arr =
111,164,134,198
78,140,140,161
Rows and columns are numbered from 1.
What is the top-right entry? 198
The entry at row 2, column 1 is 78
What is the top-left entry? 111

154, 131, 92, 190, 81, 171, 127, 79, 135, 124
157, 123, 103, 190, 73, 202, 126, 79, 125, 124
148, 139, 85, 181, 81, 187, 111, 75, 139, 124
157, 156, 92, 171, 82, 181, 121, 85, 135, 129
157, 138, 92, 193, 81, 181, 121, 73, 132, 131
152, 121, 95, 198, 81, 169, 135, 83, 135, 124
The entry directly above the largest entry: 171
The bottom entry of the column that holds the largest entry is 169
Report the entry in the bottom-left corner.
152
Report the first entry of the largest entry's row.
157
Report the entry just right of 75.
139
Report the last entry, reading row by row.
124
Report the first entry, reading row by row.
154
Report the largest entry in the first row.
190
Report the entry in the top-right corner.
124
Report the maximum.
202
Report the 5th entry in reading order.
81
The smallest entry in the last row is 81
Report the second largest entry.
198
The second entry on the main diagonal: 123
Report the third largest entry.
193
The smallest entry in the first row: 79
The smallest entry in the first column: 148
Report the 3rd entry in reading order.
92
Report the entry directly above 129.
124
The entry directly above 75 is 79
The entry just right of 154: 131
The entry just right of 111: 75
The entry directly below 156 is 138
The entry directly below 202: 187
The last entry of the largest entry's row: 124
The entry just left of 95 is 121

Questions about the matrix below. Indices start at 1.
1) Give the entry in row 3 and column 3.
2) Give the entry at row 3, column 1.
3) Give the entry in row 1 and column 3.
4) Give the entry just left of 156.
5) Give the entry directly below 173.
6) Give the entry at row 2, column 1.
7) Give the entry in the top-left corner.
8) Give the entry in the top-right corner.
200	127	199	142
141	168	147	142
186	163	183	130
130	156	140	148
113	131	126	191
108	174	116	152
135	161	144	144
188	155	188	136
171	186	173	120
154	171	159	130
144	177	148	130
1) 183
2) 186
3) 199
4) 130
5) 159
6) 141
7) 200
8) 142

142, 162, 159, 154, 127, 126, 167, 169, 149, 145, 139, 158, 145, 168, 172, 159
172, 167, 173, 105, 110, 174, 153, 142, 152, 173, 117, 117, 153, 104, 150, 122
182, 201, 184, 115, 124, 121, 191, 186, 173, 193, 108, 111, 180, 127, 201, 109
132, 115, 132, 151, 138, 179, 114, 119, 108, 130, 161, 162, 140, 151, 109, 162
117, 122, 144, 159, 134, 157, 128, 135, 114, 117, 152, 178, 130, 171, 121, 178
161, 201, 201, 118, 94, 116, 199, 189, 184, 164, 100, 134, 139, 140, 201, 145
163, 142, 150, 119, 132, 181, 128, 126, 125, 165, 140, 126, 162, 115, 126, 125
139, 148, 158, 142, 133, 145, 146, 151, 130, 143, 137, 155, 150, 156, 145, 154
162, 173, 160, 141, 128, 127, 172, 171, 157, 168, 136, 136, 161, 150, 181, 136
178, 171, 145, 141, 132, 141, 167, 163, 159, 182, 147, 123, 169, 135, 180, 121
145, 152, 171, 121, 107, 165, 146, 141, 141, 144, 124, 146, 131, 130, 137, 152
122, 110, 123, 168, 136, 169, 117, 124, 109, 119, 171, 179, 127, 169, 111, 177
139, 145, 135, 172, 125, 138, 156, 157, 147, 138, 163, 167, 131, 173, 162, 169
134, 122, 134, 155, 126, 175, 125, 126, 122, 130, 160, 165, 128, 152, 121, 167
The smallest entry in the first row: 126
The largest entry in the last row?
Answer: 175
The entry in the top-right corner: 159
The third entry in reading order -> 159
The bottom-left entry?
Answer: 134
The entry directly below the smallest entry -> 132
The second-last entry, reading row by row?
Answer: 121
The bottom-right entry is 167
The 3rd entry on the main diagonal?
Answer: 184
The smallest entry in the first column?
Answer: 117
The third-last entry, reading row by row -> 152
The first entry, reading row by row is 142
The top entry of the column that holds the smallest entry: 127
The 2nd entry on the main diagonal?
Answer: 167
The fourth entry in reading order is 154
The fifth-last entry, reading row by row?
Answer: 165
The largest entry in the last column -> 178
The 3rd entry on the diagonal from the top-right corner?
Answer: 127
The second smallest entry -> 100
The entry directly above the smallest entry?
Answer: 134
The third smallest entry?
Answer: 104
The smallest entry in the last column: 109
The bottom entry of the column that holds the smallest entry is 126
The entry just right of 191 -> 186

W =
114,110,110,106,145,105,65,187,104,150,175
108,83,121,104,129,132,107,157,86,189,188
108,78,130,106,125,138,113,154,86,191,184
121,114,101,112,146,95,54,189,114,136,162
124,124,99,110,145,88,55,188,113,127,159
107,85,118,106,129,125,93,160,92,182,190
107,79,128,105,122,141,116,144,93,190,180
129,127,100,112,151,86,59,187,122,121,155
106,84,119,104,129,125,94,167,96,175,185
107,94,116,103,132,113,73,176,96,169,185
106,73,130,110,120,146,131,143,90,191,182
108,101,113,105,140,110,75,179,98,162,179
121,115,100,112,142,102,58,191,109,142,166
109,85,118,105,133,117,85,171,97,169,181
111,101,111,106,140,104,64,188,101,150,176
The bottom-left entry: 111
The entry directly below the centre entry -> 125
Find the smallest entry in the first row.
A: 65
Find the top-right entry.
A: 175
The bottom-right entry is 176
The largest entry in the first row -> 187
Find the first entry in reading order.
A: 114
The entry just right of 55 -> 188
The entry at the centre: 86
Find the entry directly below 97.
A: 101
Find the entry directly above 88.
A: 95
Find the entry directly below 58.
A: 85
Find the 2nd entry on the main diagonal.
A: 83
Find the smallest entry in the last column.
A: 155
Find the largest entry in the last row.
A: 188
Find the fourth entry in reading order.
A: 106
Find the 2nd entry from the end, reading row by row.
A: 150
Find the entry just right of 102.
A: 58
Find the entry just left of the centre entry.
A: 151
The third entry on the main diagonal: 130
Find the entry just right of the smallest entry.
A: 189
The entry directly above the smallest entry -> 113
Find the 2nd entry, reading row by row.
A: 110
The smallest entry in the last row -> 64
Find the entry just right of the centre entry.
A: 59
Find the second entry on the diagonal from the top-right corner.
A: 189
The fifth entry in reading order -> 145

94, 122, 143, 127, 126, 83, 120, 143
138, 110, 134, 145, 126, 111, 142, 114
113, 105, 137, 149, 141, 107, 138, 106
100, 119, 145, 150, 142, 86, 121, 142
109, 113, 141, 159, 132, 81, 141, 133
136, 113, 136, 130, 124, 127, 143, 120
135, 103, 146, 138, 139, 110, 134, 109
110, 110, 151, 140, 130, 73, 121, 126
111, 104, 155, 136, 137, 93, 139, 113
Indices start at 1.
Which number is the entry in the bottom-right corner? 113
Which number is the bottom-left entry? 111
Which number is the entry directly above the largest entry? 150
Which number is the entry in row 2 and column 1? 138
The top-left entry is 94
The entry in the top-right corner: 143
Which number is the entry directly below the largest entry? 130
The entry directly above 146: 136
Which number is the entry at row 1, column 3? 143
Which number is the entry at row 2, column 3? 134
The entry just right of 81 is 141
The entry directly above the smallest entry: 110
Which number is the entry just right of the smallest entry? 121
The entry at row 3, column 2 is 105
Which number is the entry just left of the smallest entry? 130
The entry just left of 114 -> 142
Which number is the entry in row 3 and column 1? 113
Which number is the top entry of the column that holds the largest entry? 127
The entry at row 1, column 2: 122
Which number is the entry just left of 149? 137
Which number is the bottom entry of the column that holds the smallest entry? 93
Which number is the entry directly below 119? 113
Which number is the entry just left of 140? 151
Which number is the largest entry? 159
